(in the rows, 128 means zero)
The rows below come in pairs that one turn or mirror swaps. Which row does each named row swap with?
Z957: [121 125 133 104 128 101 153 139 132 160 110 133 114 152 152  72 121 135
 114 157 123 157 150 145 123 103 122]
Z617: [136 121 128  97 104  89 149 137 119 151 136 112  95 121 140 117 154 124
 112 135 120 135 144 107 145 113 185]
Z63: [103 128 152  93 139 115  74 115 145 121 136 122 137 145 141 107 146 136
 125 132 118 156 107 152 148 131 139]
Z548: [149 139 164 103 122  88  98 101 124 169 119 126 145 149 159 147 169 118
 139 137 157 165 153 151 134  99 166]
Z178: [141 110 142 132 137 136 135  95 135 158 109 125 131 113 160 164 143 149
 117 125 115 139 162 143 138 130 141]
Z85: [126 151 157 136  92  91 111 117 142 152 105 142 127 125 155 146 113 119
 121  70 133 147 139 132 121 155 159]
Z141: [158 183 160 110  80 135 124 144 146 143 119 129 120 134 178 113 145 116
 110 110 131 142 123 127 113 106 160]
Z964: [152 134 168 115 127  82  90 111 127 162 110 146 152 145 166 138 162 117
 133 132 152 156 145 131 139  84 153]
Z514: [144 125 158  97 158 127 118 119 137 166 122 117 123 155 135 107 112  99
 133 152 141  99 122 145 126 126 142]
Z771: [145 133 163  96 152 115 126 160 148 145 141 139 112 115 133 110 103 100
 113 125 180 157 134 156  77 110 135]
Z292: [136 130 157 104 141 138 116 158 134 137 164 139 122 126 141 130 124  91
 130 127 190 150 111 144  96 101 144]
Z880: [ 99 129 152  94 128  98 127 149 127 155 111 114 115 143 134 102 174 104
 127 143 164 146 136 125  84  96 120]
Z941: [140 159 153 144 117 128 119 150 132 123  87 119 104 120 115 111 120 128
 149 122 172 177 123 124 108 142 151]
Z27: [169 151 131 124 113 100 113 147 161 138 127 109 153 120 148 149 141 135
  97 116 137 129 140 164 111 129 124]
Z754: [131 139 132 100 118  88 122 122 117 152  73 128 143 141 154 126 109 129
 142 139 154 154 166 139  81 128 133]
Z745: [134 178 151 104 103  84 146 124 162 166 107 142 110 144 140 111 145 109
 163 101 128 143 150 124 132  99 138]
Z660: [130 114 143 132 137 130 142 102 145 165  91 145 133 113 161 155 147 158
 117 125 115 153 146 148 129 139 144]
Z943: [142 111 158 108 125  77 100 145 162 138 120 116 122 136 124 134 154 116
 133 119 125 127 144 157  83 157 173]
Z988: [124 148 178 102 129  81 153 131 141 160  97 127 121 135 115 110 126 122
 131  80 165 117 142 135 125 118 121]
Z40: [116 133 118 108 121 134 142 164 136 125 135 151 116 111 170 144 145 140
 111 134 136 147 158 116 102 151 151]
Z713: [124 131 151 111 122 107 146 124 165 146  98 111 140 124 136 140 119 112
  82 102 124 148 103 125 147 105 134]
Z748: [120 127 186  98  99 111 158 154 142 136 118 111 101 121 120 114 140 112
 156 107 149 170 154 141 149 127 147]
Z524: [134 135 158 127 145 105 116 130 164 155 124 148  78 124 110 134 170 118
  99 129 149 112 118 130 147 125 157]
Z791: [124 139 160 149 127 138 114 153 126 166 103 148 101 132 157 123 144 106
  99  96 130 155 123 140 159 154 136]
Z293: [123 156 163 129 125 125  99 139 117 114  99 121 106 127 107 104 125 125
 142 111 167 180 119 113 131 146 140]
Z928: [105 148 132 100 133 100 122 136 142 150 115 124 106 155 143  86 144 133
 133 162 107 144 143 129 124  98 112]
Z918: [157 134 160 119 135  92  97  98 130 176 119 140 131 156 154 156 157 140
 135 136 155 150 145 137 121  94 169]
Z668: [136 119 136  89 137 108 107 125 122 137 152 138 110 101 147 133 155 146
 124  78 130 117 159 157 123 124 171]
Z963: [125 116 136 130 139 132 120 108 139 151  99 129 122 106 155 171 143 148
  98 103 125 143 157 142 123 118 123]
Z485: [126 156 158 106  82 144 145 116 151 132 118 135  84 144 162 132 116 118
 128 108 151 140 106 151 127 121 128]
Z301: [158 135 150 114 124  81  93 110 127 170 110 148 143 159 153 146 169 140
 120 132 153 153 144 137 121  92 153]
Z10: [105 159 167 127 108 135 120 118 114 128 124 110 101 120 146 187 137 142
 112 123 141 146 149 153 114 125 140]
Z2: [121 141 119 105 125 130 146 156 121 118 136 162 105 123 173 146 146 146
 113 141 131 154 143 118 102 146 138]
Z290: [143 136 163 114 115  86  95  99 133 165 125 149 140 152 165 154 159 121
 137 122 147 159 162 138 139 108 158]
Z497: [140 134 148 108 139 129 112 155 155 125 147 147 119 136 139 131 102  96
 108 138 183 156 132 156  90 103 135]
Z718: [121 144 153 121 120 131 107 169 152 152 122 142 116 122 152 101  94 107
 133 144 122 134 147 148 104  76 121]
Z94: [106 126 118 123 123 139 111 122 117 146 123 155 145 127 154 116 149 132
 116  98 128 196 116 148 124 119 150]
Z873: [124 129 135 107 107 106 142 145 127 153 131 100 100 105 156 138 148 127
 125 148 103 156 153 116 145 124 181]
Z714: [120 131 138 105 131  93 128 138 131 168 106 145 110 159 154  79 150 137
 115 161 111 151 151 137 133  99 129]
Z416: [111 155 154 112 131  88 156 159 134 164 132 154 119 157 117 150 128 119
 137 117 129 135 115 161 107 154 129]
Z542: [138 154 179 127 132 117 106 141 128 123 120 167 108 126 120 176 163 104
 116 122 147 147 122 169 138 112 139]
Z914: [ 94 135 125 103 115  93 136 144 108 165 133 132  93 145 140 142 127  94
 120 116 130 136 119 168 143  99 151]
Z196: [114 142 135  99 141 119 121 148 123 134  83 128 114 114 101 126 146 146
  99 109 134 136 166 160 122  89 153]
Z68: [146 141 165 116 113  90 119 153 109 180 109 142 124 143 116 124 120 141
 111  77 137 156 115 146  94  99 138]
Z702: [106 145 156  99 130 129 114 126 102 138 133 119 153 103 141 122 116 100
 133 113 111 150 135 182 122  96 144]
Z743: [125 154 171 147 110 110 113 151 114 127  97 118 104 125  97 126 111 114
 143 109 165 160 121 127 119 143 156]
Z95: [111 130 150 113 151 102 150 114 137 128 113 135 148 139 120 129  95 121
 138 146 106 138 124 118 110 102 161]
Z680: [105 131 163 115 139 121 109 105 105 138 104 135 131 128 149 145 168 110
 163 107 145 115 123 108 139 111 145]
Z564: [146 135 123  86 122  91 132 137 126 142 102 125 109 119 109 119  86 127
 147 107 120 112 136 129 115 122 134]
Z502: [128 131 135  74 123 106 118 131 154 142 161 141 115 143 156  91 136 111
 138 125 139 118 115 114  98 126 165]
Z60: [124 151 123 110 125  88 121 146 131 167 117 133 108 139 153  78 146 138
 134 161  97 150 135 135 123 104 130]
Z879: [137 133 143 108 113  93 153 144 116 142 130 111  99 118 138 137 170 129
 108 138 120 147 138 111 149 118 186]
Z87: [144 171 168 144 120 133 121 140 127 116 114 128 105 108 116 115 126 138
 148 111 162 167 126 128 109 161 131]
Z732: [147 134 153 116 156 120 115 169 140 123 153 138 125 121 146 133 107 107
 117 136 179 156 129 154  88 110 146]
Z932: [156 126 179  93 125 116 128 133 117 124 150 138 127 153 125 128 148 145
 119  97 183 137 138 158 128  97 138]
Z28: [148 140 150  93 163 116 113 160 152 134 159 119 110 121 141 123 114 107
 112 144 177 141 124 149  96 118 145]
Z674: [147 117 143 128 144 129 118 107 145 165 102 144 130  98 164 173 141 150
 116 118 113 138 148 139 118 115 143]
Z731: [126 130 139 122 109  98 144 151 118 163 137 103  97 112 156 114 157 120
 122 144 114 158 148 114 145 117 183]
Z169: [124 135 175  95 124 146 126 147 138 145 163 122 124 113 143 131 138 130
 180 123 109 151 123 126 109 131 148]
Z194: [135 106 154 135 143 141 135  99 138 137 108 147 130 120 158 153 143 163
 122 125 132 152 158 144 131 140 130]
Z412: [116 141 145 112 134 116 149 127 132 138  98 165 116 136  91 135 170 122
 133 107 123 145  93 128 116 109 140]
Z994: [140 128 152 103 153 120 131 151 144 131 157 127 128 124 134 144 103  92
 111 123 180 157 118 145 107 108 135]
Z368: [133 151 162  78 114 119  96 162 180 134  88 130 103 120 136 105 152 137
 124 145 122 151 140 123 116 129 151]
Z711: [138 139 142  94 117 120 129 144 113 139 101  89 118 103 116  95 149  82
 142 137 150 135 122 153 125 105 146]
Z967: [116 169 133 118 136 133 137 138 163 131 131 129 147 130 132 137 172 118
 156 137 135 147 159 155 134  98 116]
Z734: [128 156 131 105 110  91 115 125 131 153  81 138 144 158 145 123 112 138
 139 143 159 145 166 138  87 127 138]
Z971: [135 123 123 111 107 101 142 138 124 146 136 106  90 113 136 139 152 131
 121 142 115 150 135 124 155 125 180]
Z597: [135 144 139 103 125 127 100 149 142 144 139 186 123 117 168 136 146 119
 153  88 133 159 133 136 126 127 110]
Z74: [136 115 127 159 122 141 103 140 144 140 106 140 109 116 107 136 143 151
 141 108 136 129 125 139 100 134 122]
Z305: [132 157 158 128 115 118  93 115 139 171 125  99 122 106 156  99 132  92
 126 128 151 129 149 163 155 108 144]
Z602: [109 147 162  80 127 140 121 138 140 141 170 139  95 118 152 121 146 138
 139  94 151 137 141 167 142 144 134]
Z688: [122 138 138 105 140  97 141 135 129 158 117 140 130 144 163  76 137 143
 117 169 106 143 142 148 125 104 133]
Z515: [110  93 177 107 136  80 108 141 129 114 116 130 121 130 145 101 141 109
 126 101 150 117 133 152 103 137 127]
Z428: [141 173 167 147 123 118 107 144 137 135  87 117 105 114 128 122 128 126
 128 103 170 176 127 125 123 156 139]
Z334: [159 141 164 118 136 105 129 152 134 134 159 131 137 128 147 120 109  95
 123 133 179 140 110 158 100  97 126]
Z872: [132 132 172 126 111 125 107 147 129 123  93 132  83 103 113 118 129 131
 147 114 163 172 116 131 123 153 156]
Z182: [130 147 151 148 111 129 114 147 130 106  93 115 109 115 112 107 121 121
 137 120 163 161 134 115 111 151 140]
Z262: [118 145 166  76 125 156 119 139  98 161 102 130 139 109 162 106 133 130
 140  97 147 131 127 134 110 134 146]

Z932 is swapped with Z748
Z87 is swapped with Z771
Z957 is swapped with Z194
Z941 is swapped with Z732
Z502 is swapped with Z85
Z60 is swapped with Z674
Z963 is swapped with Z928
Z564 is swapped with Z597
Z40 is swapped with Z734
Z718 is swapped with Z74
Z178 is swapped with Z714

The rows below come in pairs that one turn or mirror swaps. Which row does each named row swap with?
Z98: [110 138 122 131 147 101  91 117 157  86  83 110  96 189  96 126  76 157
 143 127 103]
Z710: [142 148 113 135 102  87 109 133 154 111  61 150 119 161 123 152 109 168
 162  94  75]
Z9: [131 149 110 176 121 106 102 104 162 134 126 142 106 152 124 163  94 140
 122  91 110]
Z234: [ 99 160  95 140 145 102  90  93 128  88 111 102 131 140 126 118  97 122
 134 121  97]
Z58: [127 178 151 144 117 122 135  90 169 122  84 110 125 122 134 127 103 156
 140 117 136]
Z191: [124 133 149 147  89  91 121 111 160 138  78 135 140 170 161 147 111 152
 150 150 124]
Z311: [118 170  92 130 137 118  90  81 127  97  97  97 131 145 112 123 101 129
 139 124 101]
Z21: [117 122 115 157 134 116  82 139 157 125  59 138  96 156 107 109 113 189
 146 118  94]
Z26: [119 106 112 140 103 115 127 108 146 115  63 136 130 180 122 123  93 130
 110 125  78]
Z166: [153 105 126 168 107  83 104 133 128 126 114 109 129 140 105 126 100 170
 150  99 107]
Z354: [118 106 121 150  92 109 133 114 140 118  75 135 136 170 125 130  91 116
 115 122  80]
Z889: [104 164 143 138 134  86 112 104 185 134  81 135 122 148 117 151 138 151
 154 144 128]
Z200: [106 151 131 128 113  90  90 128 153 109 115 133 161 153 136 117  91 151
 127  68 129]
Z490: [116 116 119 150  99 118 130  99 150 116  71 131 129 177 112 126  69 135
 118 134  76]
Z72: [148 131 125 110 135 116 140 130 152 130  97 148 105 172 127 130 113 153
 165 126 131]
Z226: [104 141 147 156 106 120  89 171 163 103  55 134 134 145 124 129 116 155
 161 121 110]
Z493: [116 173 144 178 127 118  89  96 146 114  88 114 136 155 147 133 131 151
 181 121  75]
Z168: [114 162  94 138 142 114 103  87 115  93 109  98 133 151 128 116  89 129
 131 111  99]
Z765: [115 131 140 154 117  95 118  71 131 142 106 126 137 142 125 130 105 174
 159  77  85]
Z222: [102 134 123 120 114  85  96  92 122 133  79 152 111 190 109 141  93 176
 148 132 101]
Z102: [ 89 170 133 130 126 104  79 111 159 102  77 154 115 177 118 124 124 182
 125 128 127]
Z987: [114 116 115 142  90 117 135 112 136 115  65 118 138 168 120 123  76 136
 114 136  80]
Z156: [117 109 104 144  89 117 132 103 152 119  60 128 133 182 123 121  90 134
 120 132  90]
Z970: [127 108  99 165 104  94  81 117 173 132 118 125 136 156 128 157 135 160
 164  97 114]
Z864: [110 168  91 146 135 114 111  92 133  91 113 100 130 144 128 128  88 114
 144 119  93]
Z273: [130 120 118 135 116 112 134 128 148 153  90 148 146 153 142  94 116 183
 153 106 102]
Z465: [107 124 133 148 124 106  76 143 184 155  71 116 122 138  95 127 113 154
 138 123 122]
Z816: [110 160 129 128 130  96 113 100 169 155 100 130 105 138 122 115  93 170
 180  81 112]
Z969: [123 178 127 152 140 114 115 144 168  99 124 112 156 139 131 114 108 173
 155 138 108]
Z586: [121 101  90 144 105 122 139 122 136 134  92 146 107 167 104 135 108 167
 133 118 130]
Z825: [ 95 140 146 122 130 112 109 140 158  88 104 118 119 167 135 147  75 189
 127 135 120]
Z291: [103 163 168 150 118 104 118 121 141 110 127 118 123 167 105 116 138 133
 132 101 122]
Z462: [138 152 108 134 135  79  61 107 143 113 118 115 133 147 150 151 110 173
 148 119 120]
Z975: [113 134 131 158 121 119 141 154 164 126 142 137 131 146 127 113  89 133
 147 112 118]
Z175: [ 84 124 118 163  75 112  80 119 142 101 121 151 137 174 136 127 121 163
 166 112 114]
Z611: [111 141 156 138  96 107  94  92 157 132  96 120 160 177 102  99  87 173
 155 140 117]
Z455: [132 144 128 147 141 130  87  93 153 110 108 162 106 163 132 112 108 171
 186  99 110]
Z787: [ 91 114 128 133 114 125 108 109 114 126 106 110 130 180 157 115 108 179
 169 107 135]
Z53: [121 112 106 144 106 112 127 107 138 134  54 118 127 171 115 122  90 135
 115 128  77]
Z173: [124 174 141 156 105  96 124 128 163  98  77  91 154 157  99 158 103 168
 143 109 108]
Z536: [ 97 163 120 170 115 131 122 127 164  90 109 143 110 148 144 121 111 134
 191 108 123]
Z640: [ 82 158 121 163  99 125  79 118 148  94 105 107 146 173 159 159 106 143
 136 111 112]
Z871: [126 113 118 169 121  81  99 167 155 125  82 149 149 155 135 117 107 157
 145 109 106]
Z307: [ 69 114 120 142  99 129 106 104 147 115  83 110 119 158 157 118  95 127
 165  95 105]
Z257: [108 160 135 157 121 131 125  93 144 132 137 124 140 127 137 140 113 187
 165 124 120]
Z724: [103 164  91 132 135 116  93  91 125  85 104 102 135 145 123 120 102 118
 148 128  97]
Z393: [121 148 119 156 124 117 108 104 183 129 134 138 117 158 119 131 102 126
 180 100 142]
Z443: [ 86 121 144 159 130  96 120 110 155 111  74 103 114 199 111 131 138 155
 138 132 102]
Z452: [120 135 123 120  72 132  94 106 163 128 107 120 119 142  90 121 113 184
 136  99 101]
Z755: [113 126 132 146 133 145  83 144 158 122 113  95 134 122 152 133 124 156
 151 137 104]
Z358: [ 83 133  87 120 103 108 106  94 166  91 114 115 110 144 129 151 110 165
 162  91  98]
Z124: [105 158 119 162  95 104 103 111 137 161  70 107 122 142  95 145 115 142
 155 144 127]
Z113: [120 178 113 145 133 124 101  88 179 119  95 140 140 141 142 106 100 166
 177 139 124]
Z884: [100 163  92 140 135 113  96  99 112  97  93  95 136 146 126 117  97 116
 140 103 106]
Z486: [120 144 147 182 110 107 103 156 187 130  98  89 133 171 113 129 100 160
 160 106 106]
Z435: [123 147 111 129 137 138 100 124 158 155  88 106 124 143 103  92 106 180
 138 127 127]
Z758: [ 80 156 118 166 146 136 108 113 145 104 122 110 121 125 125 138 116 150
 129 144 130]
Z32: [129 136 130 150 119 101 130 155 136 134  88 126 139 159 112 147 122 197
 126 110 128]

Z864 is swapped with Z53
Z758 is swapped with Z586
Z969 is swapped with Z273
Z257 is swapped with Z32
Z452 is swapped with Z291
Z200 is swapped with Z611
Z486 is swapped with Z816

